[ 52 147  94 186  80  90  88 139 163  47 170  83 125 213 121 168 127  67
  71 160  90 134  77 122]
[ 74 123  87 158  88 149 198 105 165  51 105  77 111 208 190  94  63  75
  92 135 109  84  23 100]
[123 150 118 155  90 113  76 171 152  87 124  66 139 136  96 143 166 133
  68 163 104 160 100 105]
[107 127 111 154  65 145 173 116 149  90 119 119 112 151 199  85  82 107
 116  99 136 119  51  88]
[167  97 158 118  35 180 117 167 214  87  67  42 108 134 126  98 116 174
  76  90 131  80  47 116]
[ 77 133 144 190 110 138 124 153 193  74  81 143 134  84 132 146 198 160
  83 147 131 163  75 158]
[ 47 119  73 197  82 107  85 142 174  84 135  62 146 202 118 163 130  86
  51 161  77 137  73 121]
[ 55 105  98 177  82  91 125 146 161  70 126  73 111 196 146 162 125  80
  69 148  98 131  78 125]
[ 88 176  90 189  72 134  78 142 172  76 117 128 199 143 120  95 129  95
  62 151 153 195  44  60]
[110 128 125 176  78 100  33 180 175  91 119  51 161 163  68 170 174 133
  68 146 106 179  85 104]
[123 138 147 146 114 182 175 110 183 109  82 169 125  93 183  65 130 147
 125 133 173  93  47 158]
[ 77 121 145 202 124  96 144 135 207  73  99 161 121 113 100 145 176 144
  99 180 132 132 102 155]
[102 143 141 180  98 169 205 131 207  75  57 152 101  86 172  46 141 185
 114 120 152 126  39 169]
[111 128 120 172  67 112  49 192 180 103 146  59 146 152  69 149 172 139
  65 124 107 147 105 117]
[130  61 182 147  93 138 145 170 243  89  56  66  83 134 102 119 178 196
  98 114 108 105  79 212]
[154 147 123 138  36 173 121 159 191 107  59  71 137 130 156  58 126 155
 100 100 111  91  45 115]
[ 72  97 131 174 101  96 168 103 181  85 106 125  93 153 153 137 121  76
  91 139 109  83  90 157]
[163  85 135 118  49 168 117 168 203  77  66  15 106 145 134  63 130 171
  99  78 112  91  19 116]
[110  45 159 133  70 111 124 173 216  71  83   0  63 214 114 138 142 136
  92 136  74  73  55 111]
[ 96 158  84 171  66 131  82 150 155  98 107 105 174 128 136 100 133 105
  78 146 132 186  77  86]
[ 99 136 133 195  56 131  50 194 186  47 112  40 140 171  52 163 183 168
  54 153 116 153  88 144]
[ 78 185  79 202  42 192  90 142 184  67 108  86 170 133 157  62 115 119
  46 122 147 163   9  54]
[ 82  97 144 170 100  96 165 121 181  87 118 101  85 148 142 156 125 120
 115 142 116  98  87 137]
[ 90  81 149 190 114 100 188 113 235  85  54 126  74 127 133 125 150 133
 120 171 128 107  53 183]
[ 98 139  87 147  64 149 189  80 173  72  75 101 127 162 205  66  53  70
  98 109 126 104  13  73]

[135 119 150 126  76 171 125 140 173  83  83 107 137 138 138  71 115 155
 115  92 130 132  74  97] 0 1
[110 146 113 189  64 107  20 187 187  76 113  22 146 153  68 144 203 160
  32 161 115 169  80 117] 2 1
[ 60 134 143 226 119 127 142 138 211  78  81 140 116 106 105 132 179 176
 103 164 130 153  78 191] 3 2
[ 62  81 143 177 125 112 195 114 216  68 118 121  63 146 154 148 131 120
  77 184 108  70  66 178] 4 3
[116 113 124 154  73 103  53 196 204  95  80  38 120 154  71 151 183 162
  76 115 125 152  79 121] 1 2
[124  43 177 136  88 134 147 185 255  74  60  49  63 122  90 128 209 213
 109 109 119 105  75 208] 1 3
[ 48 146  66 180  79  96  65 165 177  89 150  72 149 193 118 171 138  75
  36 176 108 160  80 103] 2 4
[ 89 124 105 170  96 115  51 185 183  84 116  52 158 157  83 184 186 138
  55 140  89 159 106 141] 2 1
[ 70  92 150 169 133 134 190 110 208  72  68 123  85 131 134 130 168 126
 106 159 127 107  55 177] 3 4
[ 96 133  98 161  55 144 180 107 171  66  78  95 120 180 204  67  60  69
  93 125  95  93  30 109] 0 4
[102  57 141 137  57 119 139 161 194  51  95  19  74 214 117 150 137 108
  73 134  80  74  72 158] 4 1
[152 131 118 110  45 188 155 141 172  91  53  84 134 120 181  64 113 166
  98  95 142 119  29 109] 0 1
[121 123 146 206 105 170 201 118 244  69  44 155 141  68 171  79 155 178
 107 124 180 112  37 165] 3 0
[ 93 179  86 170  77 149  83 135 149  95 134  95 181 119 139  99 143 117
  59 139 135 183  45  86] 2 0
[ 44 140  85 189  79  84  90 149 189  47 154  83 134 192 125 178 136  73
  47 175  77 165  94 113] 2 4
